Each path below is one point turned by a fixed rotation once a step. After each direction that follows a path, write how fast that rotation turns it, in degrees per step (0 if it stays still).
Each turn is a multiple of 5 degrees from 10 to 175, or 0.
Each row of a path follows its step; steps can be skipped.

step 2: [ 25 -10  37 -22  48 -17  23  10  15  36 -10  15 -13 -63   3  61  40  58
 -13 -38 -10  16  -5 -38 -23  25 -36 -41  -2  -9  -7   0 -50  19   2 -14
  -4  12 -25  26 -43  23  27  22  26   2  26 -10 -31  -5  44 -55 -37  -4
 -21 -32 -22 -42  -4  -6  16   5  11 -18   3  49   3 -12 -17]
step 8: [-34 -11 -15  19   6   0   2  20  47 -39 -33  58 -17 -21   4 -27  17  28
  13 -57  -5  -6 -51  55 -21  33  21 -36  11 -26  33 -50 -16 -39 -23  26
  -9 -11  -9  19 -20 -42 -22   2  43  -1 -47 -40  38   3   2   1 -16  25
  15 -35  -8 -32   2 -45 -20  -7   6  13  43  14 -29   1  -6]
step 10: [-46  -8  32 -46   0  12 -10  16   8 -21  55  -7 -11  54   1 -29  35   4
  20  -8 -49   2   5 -21  15  39 -40 -19 -14 -23  34 -16  -5   3  11 -15
  32 -43  41  12 -33  13 -23  11 -49  -6  -2 -24   5 -46 -11 -30 -12 -41
  11  35 -31  38  43  39   4 -64 -23 -30  15 -22 -10  -7   8]
step 11: [  1   8  11  -1 -34 -19 -15 -12 -18 -70 -17  37   1 -23 -47   1  -3  18
  20   5  14 -33  16 -23  -1  70  20  20 -14 -19 -17 -82  -1 -12  29  -2
 -70   2  16  -9  22 -64  -6  24   6  12   9  29 -13 -38  -1 -13 -37 -21
  26  -7  22  17  -3  -5  13  18  18  -9  62  47   6 -16 -11]
step 13: [ 17  22  16 -29 -35   7  -8 -36  49  15   2  42   3 -30 -24  -1  16 -25
 -19 -31  -2  25   9 -19  39 -17 -46   6   0 -78  61 -16  44  17 -35  19
  27  16  77  -2 -41   6   1   4  15   5  17  12  29 -22 -20  18 -15 -30
 -21   0  -6 -46  -3  -7 -12 -40 -40   5  -3  -2 -21 -36  12]
step 15: [ 19   7 -52  15  33 -21  59 -13 -45  11 -12  -2  24  53 -55  18  11  35
 -19 -23  25 -34 -12  37  38  31 -28 -18 -31  19   4  20  -3  17 -17   8
  -1 -15  17 -49 -11  29   6 -14 -16  -2   9   1 -35 -10   8  -8 -19 -73
  -2  44  -3 -19 -12  30  19 -36  32  34  31 -23  28   7 -48]
step 16: [ -4   9  38 -13 -22  10  -5 -20  50   7  33  -9  42 -17   9   9  19 -18
 -27  25   7  -4  43 -29  20  35   2   0 -34 -72  36  31   0   7  17 -11
 -30  20   7   0  12 -12  12 -25  43   7  11 -44 -21 -18   9 -47 -10  23
  31  11 -28 -13  22 -18 -12   3  -5  25  11 -45  65 -57 -71]
step 21: [-18 -56   0  59 -15 -26  28 -22  11 -27  38 -18 -42 -26  34  -3   4  17
 -24 -24 -49  -8 -13  -3 -24  31 -32  44  16   3 -25 -15   6 -11 -26 -23
  28 -11 -21 -43  35  55  42  -2  11   1   9   6   1  -2 -21   3  -8   5
  20  -4  11  18   5  16 -21 -41 -38  59  55  16  27 -29 -54]
[ -4  -4   1 -12 -10  -1  10   0   6   8   2  -4   4  -1   9   5  -2   2
   7 -10  -7  -1   5   1  -1  -5  -4   2 -10  -9   1  -7   0   5  10  -3
   1   7  -1  10   2   5   8   8  -6   0  13   4   0  24  -2  -1   2   0
   2   1  -8  -7   0  -5  -7  -5  -2  -6 -10  -3  -5  -7  -3] => 100
[ -1   1   5  -2   0  -1  -7   0   8  14   0   7   2  -8  -6  14  -7  -2
   0   2 -15 -11   7  -5  -7   5   6   3  -9   4   1  -1   5   8  -9   3
  -5  -2  -3   6 -10 -10   1   6   3  -2  -4   1  -6   2  -1   5  10  -2
   1   9   5   6  -2  11   6  12  -8   9  -2   0  -1   9 -10] => 160
[ -7 -15   5  -3  -1   8  12  -5  -8  -3   2   5  -3   1  -9  -2   6   1
   8   6  -3  11  -2  -4   8   8  -1  -3   6   0  -1  -1   4  -3  -4  -1
 -14  10   4  -5  -6  14   2   3  -2  11  -2  -2   6   7   6  16   3   5
  -4   3  -8  -6  -1   4   4   7  -4   5   0  10   4   9  -4] => 175
[ 13  -7   3   4   6   7  -6   2  -9   3  -7   3  13  -4   7   0  -9  -7
   1  -3  11   0  -2  -6  -2  -6  -6  -3   1  -3   7   6  -4   5 -16  -9
  -1   3  -6   1   3  -3   6  -5   0  12  -6   4 -10   6   6   0  -2  -4
   0   7  -7  -8  14   6  -4  -2   4  -7   2   1   3  -4 -11] => 25
[ -4   0 -21  -9   3   3  -2   0  -3  -6 -10   4  19   1   1   3   3   1
  12  -1  -1 -14   3   8   2   6   7   2   1  -6  -5  -2  -2  -1  -1   9
   4  -3  -6   9  16   5   0   5   5   3   2   1   7  -1  10   7  -5   3
   6   4   8  -2   2   4   7  -6   3   6   4   0   6   6   1] => 100
[-13   5   3  -5   1  -6  -4   3   5 -11  -4   8   2  -3   6   5  -4   6
 -14   2   3   6   7  11   2  -1  -2  -4 -10   0  -5   2   3  -7   2 -11
   1  -4   0   1   8 -10  -5   8   3  12  -2  -1 -12   3  -3   5  -5   4
 -10   1  -9  -7   3  -5  11  10   7   0   3  11  -7   5   6] => 125
[ -1  -2   8   1   7  -8   3   0  -5   4  -2   2   0  -1   5  10   5   5
   2  -2 -10  -3  -5  -1  -4 -11  -3  -8   1   1   1   1  -9 -12   1   5
   1  -7  10  -3  -1  -2   6  -7  -4  -5   1   6  -4  -3   9   8  -9  -3
   4   1  -7   6   1   1  13  -3   7 -10 -20  -8   9  15   3] => 145
